50 stands for zero in the data rows.
Some points, each followed by its number:
array([55, 43, 65, 46, 61, 49, 85, 33, 58, 37, 24, 35, 42, 64, 84, 64, 45, 43, 55, 50, 29, 27, 33,
       20]) 0
array([51, 48, 60, 54, 37, 59, 42, 45, 44, 41, 52, 45, 53, 50, 62, 72, 43, 66, 49, 35, 36, 32, 32,
       31]) 1
array([68, 54, 41, 61, 52, 54, 54, 42, 39, 44, 52, 59, 66, 49, 46, 45, 39, 56, 29, 63, 39, 31, 52,
       43]) 2
array([49, 52, 50, 49, 44, 50, 37, 54, 39, 50, 49, 48, 53, 60, 50, 66, 49, 58, 55, 45, 39, 43, 37,
       37]) 3
array([50, 50, 53, 48, 42, 50, 38, 53, 33, 57, 48, 48, 51, 57, 52, 66, 52, 59, 58, 50, 40, 45, 36,
       40]) 4
array([71, 46, 26, 50, 44, 47, 51, 61, 52, 58, 57, 54, 64, 57, 32, 32, 48, 52, 34, 78, 36, 40, 69,
       41]) 5
array([54, 50, 56, 50, 45, 50, 31, 51, 39, 60, 50, 50, 52, 58, 51, 70, 51, 62, 59, 41, 41, 39, 29,
       48]) 6
array([37, 45, 36, 53, 22, 74, 44, 50, 64, 68, 37, 52, 38, 54, 41, 32, 37, 60, 57, 38, 82, 44, 43,
       66]) 7
array([54, 45, 39, 55, 45, 64, 43, 46, 62, 54, 40, 56, 42, 45, 52, 42, 59, 54, 55, 55, 68, 56, 57,
       69]) 8
array([56, 57, 44, 54, 43, 57, 47, 48, 57, 59, 44, 57, 38, 44, 45, 42, 52, 54, 47, 51, 65, 48, 58,
       68]) 9
array([49, 56, 51, 54, 48, 53, 38, 57, 38, 50, 49, 60, 52, 53, 59, 69, 53, 62, 55, 42, 41, 46, 33,
       42]) 10
array([52, 49, 39, 39, 33, 68, 59, 44, 60, 63, 40, 40, 51, 48, 48, 40, 56, 64, 55, 57, 67, 42, 54,
       64]) 11
array([50, 51, 47, 53, 43, 57, 55, 49, 58, 64, 44, 57, 40, 48, 49, 40, 55, 56, 47, 55, 69, 44, 57,
       64]) 12
array([48, 50, 49, 56, 37, 67, 32, 47, 39, 43, 58, 38, 53, 55, 60, 68, 44, 67, 49, 42, 30, 38, 36,
       34]) 13
array([42, 54, 43, 54, 54, 56, 45, 37, 59, 65, 50, 60, 33, 51, 50, 49, 46, 59, 50, 62, 71, 51, 54,
       69]) 14
array([48, 59, 45, 54, 37, 50, 34, 66, 40, 56, 52, 48, 58, 62, 57, 50, 62, 47, 65, 47, 35, 41, 31,
       31]) 15
array([48, 46, 62, 32, 52, 65, 52, 38, 56, 26, 54, 50, 57, 50, 68, 70, 35, 30, 37, 44, 26, 24, 42,
       24]) 16
Which three points above are nearest to each new point? Their numbers follow each, smallest number first.
array([72, 54, 50, 57, 50, 57, 50, 43, 38, 54, 49, 64, 68, 47, 46, 49, 34, 54, 29, 55, 45, 36, 56,
       47]) 2 5 9
array([68, 56, 44, 63, 51, 51, 48, 46, 34, 45, 50, 63, 60, 52, 41, 53, 40, 56, 24, 69, 37, 33, 64,
       43]) 2 3 5
array([12, 53, 62, 39, 54, 51, 66, 48, 63, 14, 59, 51, 51, 56, 57, 18, 66, 55, 59, 49, 62, 63, 04,
       21]) 3 10 15
array([40, 48, 60, 34, 51, 57, 51, 36, 50, 40, 51, 54, 56, 60, 65, 75, 40, 34, 43, 44, 32, 42, 52,
       20]) 1 3 16
array([49, 46, 46, 45, 73, 26, 48, 49, 41, 37, 43, 34, 63, 47, 54, 49, 48, 33, 44, 36, 47, 65, 48,
       63]) 3 4 10
array([67, 32, 43, 58, 48, 60, 56, 42, 49, 54, 62, 53, 68, 46, 42, 59, 41, 47, 17, 61, 40, 18, 48,
       49]) 2 3 5
array([31, 49, 53, 58, 54, 51, 77, 70, 53, 52, 38, 37, 43, 49, 49, 50, 54, 43, 69, 32, 59, 59, 47,
       68]) 8 9 12
array([66, 55, 61, 54, 24, 58, 42, 43, 56, 57, 47, 56, 51, 39, 46, 42, 50, 56, 47, 52, 52, 49, 54,
       73]) 8 9 12
array([38, 50, 57, 29, 55, 54, 49, 40, 46, 48, 47, 57, 56, 61, 61, 71, 38, 35, 45, 48, 33, 48, 49,
       22]) 3 4 16
array([75, 54, 38, 65, 44, 53, 39, 49, 42, 61, 46, 62, 80, 55, 43, 47, 46, 57, 20, 60, 25, 23, 44,
       44]) 2 3 5
